Each named move below is a turn or a mirror, shown by a few rows before and after it. Which moves, in which order, take the first row of each later pair to the second? The first pair is answered.
Y (before |-> after):
[-2.33 -0.28 -0.33  0.22  1.57 -0.16 -0.25  1.83 -2.80  1.95 -0.54 -0.58
 -0.64  2.62  0.53 -3.17 -2.34  2.31  1.12  0.37  0.70] |-> [-2.87  0.98 -0.58  0.99  1.77 -0.87  0.78  0.06 -3.52  1.12 -1.17  1.78
 -0.23  1.97  0.84 -1.64 -1.47  1.70  1.94  2.20  0.60]
[-1.47  0.58 -0.36 -0.04  0.84 -0.39  0.46  0.24  0.19 -0.64 -0.31 -0.74
  0.21  1.29 -0.55 -0.22 -0.32  0.43 -0.24 -0.94  0.56] |-> [-1.74  0.89 -0.44  0.20  0.85 -0.43  0.83 -0.36 -0.16 -0.68 -0.60 -0.01
  0.39  1.07 -0.44  0.06  0.11  0.21  0.21 -0.46  0.30]
[-0.96  0.38 -2.28 -0.68  0.86  0.12  0.55  1.78  1.55  0.23 -2.78 -1.00
  0.02  0.85 -2.11  1.89 -1.75 -1.10 -0.77 -1.89  0.33] |-> [-1.21  1.05 -2.41 -0.26  1.04 -0.29  1.28  0.55  1.09 -0.17 -3.22  0.43
  0.36  0.19 -1.84  2.80 -1.21 -1.55 -0.22 -0.83  0.23]
[ 0.34  1.20 -1.30  0.07  0.92 -0.72  2.50 -2.56  1.64 -0.59 -3.98  2.54
 -0.57  0.80 -0.50  3.41  0.00 -2.16  1.02  0.54  0.55] |-> [ 1.50 -1.45 -0.82 -1.27  0.68  0.52  0.36  1.28  3.11  1.22 -2.54 -2.67
 -1.77  2.41 -1.50  0.58 -2.19 -0.53 -1.08 -3.31  0.70]
G (before |-> after):
[-1.41  0.25 -1.14  3.07 -0.83 -0.64  0.09  0.26 -2.30  0.07  0.55  1.86
 -2.41  0.64  0.07 -1.95 -1.01  4.93 -1.25  1.09 -3.04] |-> [ 0.43 -1.17 -0.50  0.61 -0.96 -0.03 -1.61  3.06  0.44  0.96  1.23 -1.49
 -2.36  0.45 -1.06 -2.42 -1.84  3.86 -2.95 -2.17 -2.66]
[ 1.21 -2.48  1.74 -0.75 -2.02 -1.06  1.33 -0.39 -0.89 -0.82 -0.29 -0.02
  0.87 -2.18  0.67 -0.59 -2.00 -0.92 -2.76  0.66  0.99] |-> [ 0.90 -2.16  1.40 -0.58 -1.84 -1.24  1.54 -0.80 -0.95 -0.98 -0.34  0.45
  1.08 -2.30  0.69 -0.27 -1.81 -0.95 -2.56  1.09  0.99]
[-0.37  0.48 -0.52  0.53 -0.35 -0.32  0.98 -1.28 -0.13 -0.08 -1.64  1.55
  0.62  0.51 -0.72  1.26  0.47 -0.94  1.05  0.73 -0.07] |-> [-0.86  0.16 -0.30  1.71 -0.93  0.10  0.64 -0.83 -1.54  0.63 -0.27  1.11
 -0.18  1.08  0.00 -0.46  0.14  1.18  1.16  1.03 -0.41]
B (before |-> after):
[ 0.74  0.35 -1.65  1.86  1.65 -2.44  2.37 -2.29 -2.75 -0.89 -1.74 -3.26
  1.59 -0.31 -0.41 -1.20 -1.48  2.38  1.86  1.78 -1.19] |-> [ 2.69 -0.95 -0.52 -0.74  0.99 -1.85  0.55  0.15 -0.65 -0.25 -0.19 -6.00
  1.82 -0.79 -0.96 -2.28 -1.75  1.60  0.57 -0.61 -0.91]
[ 1.71  1.99  0.73  0.68 -1.61 -1.08 -1.10  0.32 -1.19 -0.79  1.44  1.36
  1.45  0.36 -0.66  0.72  0.57 -1.35  0.20  2.09 -1.22] |-> [ 2.01  1.58  0.99  0.63 -1.92 -1.08 -1.57  0.90 -1.24 -0.35  2.34  0.67
  1.30  0.58 -0.38  0.01  0.39 -0.76  0.05  1.69 -1.41]
[ 3.30  0.33  2.44 -2.30 -1.19  0.02 -1.33  1.40  0.17 -1.21  3.59  0.05
  2.16 -2.45  1.55 -0.23  2.37 -2.28 -0.01 -0.53 -0.09] |-> [ 1.31  1.73  0.89 -0.36 -0.50 -0.86  0.79 -1.45 -1.49 -2.50  1.08  3.32
  2.24 -2.21  1.61  2.00  2.78 -2.33  1.42  2.29 -0.34]
[-0.16  0.55  0.02 -0.78 -1.53  1.68  0.28 -0.06 -0.88  0.25  2.19 -0.77
 -0.23 -1.97 -0.81 -0.85  0.29 -1.06  0.66  0.91  0.89] |-> [-0.22  0.75 -0.14 -1.04 -1.46  1.45  0.69 -0.54 -0.37 -0.29  1.28  0.12
 -0.03 -2.09 -1.11  0.23  0.56 -1.78  0.76  1.06  1.04]
F (before |-> after):
[ 0.59 -1.64 -0.01  0.95  0.06  1.20  0.59  1.08 -0.95  0.74  1.04 -2.81
 -2.41 -0.22 -0.27 -3.82  0.74  1.55  0.73 -3.34 -0.16] |-> [ 1.25 -1.90 -0.35 -0.11  0.40  1.04  0.42  1.48  0.68  0.45  0.17 -3.26
 -2.00 -0.64 -1.06 -2.76  0.49  0.21  0.21 -4.34  0.13]
[-4.34 -0.65 -3.19 -1.19  1.81  1.01  0.67  0.14  2.97  1.70 -3.02 -1.57
  0.79  4.44 -3.65  0.42 -2.29  2.16 -0.07  0.25  1.09] |-> [-5.29 -0.50 -2.20  0.84  1.08  1.19  0.32 -0.30 -0.33  2.28 -0.27 -0.73
  0.06  4.59 -1.59 -2.25 -1.71  4.96  0.75  2.21  0.40]
[-0.89 -1.60  1.16  1.67  0.82  1.17  0.40  1.92 -0.31  1.41  0.49 -2.36
 -1.30  2.27  0.41 -2.99 -2.52  2.98 -0.78 -1.72 -0.29] |-> [ 0.12 -1.91  1.70  0.75  0.68  1.34 -0.37  2.51  0.58  1.31  0.70 -2.98
 -0.78  1.85  0.08 -2.68 -2.24  2.05 -1.15 -2.63 -0.22]
Then:
(2 to 3 moves a pair)
[-2.13  1.40 -2.25  1.98  2.06  0.22  1.38 -1.64 -2.94 -0.47 -1.96 -0.04
 -1.30  3.09  1.53 -1.93  0.97 -1.46  1.17 -0.42 -1.40] |-> [-2.07  1.50 -1.87  2.25  1.75  0.44  1.22 -1.78 -3.24 -0.35 -1.34 -0.02
 -1.15  2.65  1.80 -2.31  1.31 -1.23  1.20 -0.22 -1.53] : G Y
[ 1.23 -0.15  1.75  0.53 -0.17  0.30 -0.93  2.18 -3.85  0.74  2.52 -0.19
  1.48 -1.04  0.71 -1.53 -0.03  2.11  0.58  0.75 -0.96] |-> [ 2.29 -0.54  2.14 -0.71 -0.21  0.40 -1.44  3.12 -2.44  0.88  2.62 -1.05
  1.71 -1.33  0.17 -1.56 -0.08  1.23 -0.13 -0.32 -0.67] : Y G
[ 2.23 -2.23 -0.22  0.51 -1.14  0.17  0.62  0.95 -1.96  0.83  2.90  0.39
 -0.78 -1.36  1.16 -0.11  3.32 -0.40  1.19  1.89  0.61] |-> [ 1.96 -2.59 -2.51 -0.50  0.19 -0.39  1.65  1.14  1.18  0.28 -1.39 -0.49
 -0.76 -0.34 -1.40  3.07  1.57 -2.34  0.60 -0.26  1.36] : Y F F
[ 1.03 -1.26  0.90 -1.53 -0.88 -0.83 -1.67  0.58  2.32 -0.77  0.56 -2.55
  0.44 -0.02 -1.83  1.29 -0.87 -2.38 -0.05 -3.31  1.88] |-> [ 0.02 -2.07  1.28  0.34 -1.42 -0.35 -2.08  1.11 -0.36  0.24  2.44 -3.38
 -0.88  1.27 -0.61 -1.58 -1.61  0.93  0.14 -2.61  1.20] : Y G Y
[-1.26  0.86  0.90  1.45  0.42 -0.07 -0.52 -2.28 -1.14  0.33  1.01  1.07
 -0.03 -0.19  1.78  0.13  0.55  2.41  1.13  3.04  0.54] |-> [-1.90  1.02 -0.44  1.39  1.23 -0.24  0.36 -2.64 -0.26  0.03 -1.25  1.39
 -0.09  0.38  0.64  1.71 -0.17  1.65  1.10  2.76  0.77] : Y B B
[-0.53 -0.66 -1.00  2.96 -1.08  0.28 -1.22  1.28 -2.30 -0.53  1.75 -1.23
  0.74  0.81 -0.21 -0.36  2.46  0.28 -0.95 -0.37 -1.02] |-> [-0.29 -0.68 -0.92  2.81 -1.14  0.40 -1.40  1.53 -2.14 -0.52  1.84 -1.63
  0.80  0.75 -0.35 -0.38  2.46  0.26 -1.25 -0.62 -1.09] : B B B
[ 0.29  1.17  5.32  0.07 -0.73  0.82 -0.50 -0.86 -1.91  0.41  3.71  0.57
  1.76 -1.83 -0.94 -1.73  3.45  0.29 -1.15  3.48 -1.09] |-> [ 1.00 -0.50  4.95 -1.29 -0.56  1.54 -1.73  1.82  0.22  1.24  3.24 -3.37
  1.15 -0.44 -2.34 -2.56  1.54  0.63 -2.71  0.22 -0.58] : B B Y
[ 0.46  0.15 -0.37 -0.53  2.41 -1.09  0.41 -0.14  1.48 -1.23 -1.34  0.08
  0.13 -0.53 -2.04  3.60  0.47 -1.11  1.19 -1.80  0.80] |-> [-1.13 -0.68 -1.19  1.00  2.38 -0.70  0.50  0.62  0.12 -0.31 -1.37 -1.46
 -1.32  1.48 -1.92  1.84 -1.23  1.58  0.80 -2.20  0.63] : Y F Y
[-0.31  1.32 -0.82 -0.22  1.19 -0.89  1.11 -0.85  1.25 -2.09 -1.77  0.61
  1.19 -2.09  0.11  2.02  1.65 -1.63 -0.22  3.29 -0.17] |-> [ 0.37  0.63  1.22  0.35  0.00 -0.13 -0.50  0.29 -0.77 -1.00  2.22 -0.39
  0.81 -2.46  2.07 -1.41  2.28  0.42 -0.19  3.62 -0.65] : G F
[-3.05 -1.49 -3.66  1.80  2.75 -0.65  0.25 -0.92  0.40 -0.91 -3.86 -3.41
  0.17  3.67 -0.88 -0.20 -3.29  1.65  1.06 -0.52 -0.73] |-> [-3.29 -0.42 -3.86  1.74  2.95 -1.08  1.19 -2.42  0.42 -1.60 -4.57 -1.34
  0.86  2.96 -0.99  1.25 -2.44  0.45  1.70  0.66 -0.59] : G G Y
[-2.05 -2.55 -1.29  3.42  0.13  1.95  2.36  1.23 -1.89  1.24 -1.64 -1.49
 -3.11  2.78 -1.48  1.42 -2.66  2.35  0.61  1.58 -0.35] |-> [-0.86 -0.57 -0.77  1.97  0.31  1.16  3.43 -1.31 -0.65 -0.83 -2.64  2.43
 -0.93  0.03 -1.41  4.88  0.12 -1.84  1.67  3.72  0.03] : B Y
[-1.74  1.04  0.35  1.61  0.32 -0.32  1.02 -3.00 -2.79 -0.07  0.48  4.85
  1.43  0.56  0.53 -1.10  0.38  2.48  1.01  3.85 -1.11] |-> [-1.50  0.66 -1.90 -0.24  1.84 -0.50  2.11 -2.43  1.35 -0.82 -4.37  3.59
  1.71  1.39 -2.64  2.45 -1.20 -0.23 -0.27  1.07 -0.30] : Y G B
[-2.16  0.19 -1.15  1.64 -0.54 -1.29  1.66 -0.84  0.08 -1.37 -1.53 -0.16
  0.29  0.12 -2.23  3.50 -3.82 -0.58 -2.35 -1.98 -0.74] |-> [-2.59  0.28  0.45  3.47 -1.97 -0.79  0.82 -1.00 -3.32 -0.64  2.42  0.33
 -0.08 -0.32  0.46  0.14 -2.79  2.40 -1.62  0.11 -1.65] : G F
[-2.12  0.04 -1.51 -0.17 -0.15 -0.72  0.54 -1.51  3.63  0.23 -1.19 -1.10
  1.55 -0.59 -1.91  0.13  0.15 -2.80  0.00  1.23 -0.57] |-> [-0.66 -0.28  0.10 -1.06 -0.84 -0.35 -0.58 -0.53  3.76  0.68  1.04 -1.69
  2.01 -1.63 -1.30 -1.13  1.04 -2.98 -0.48  0.76 -0.66] : B F B
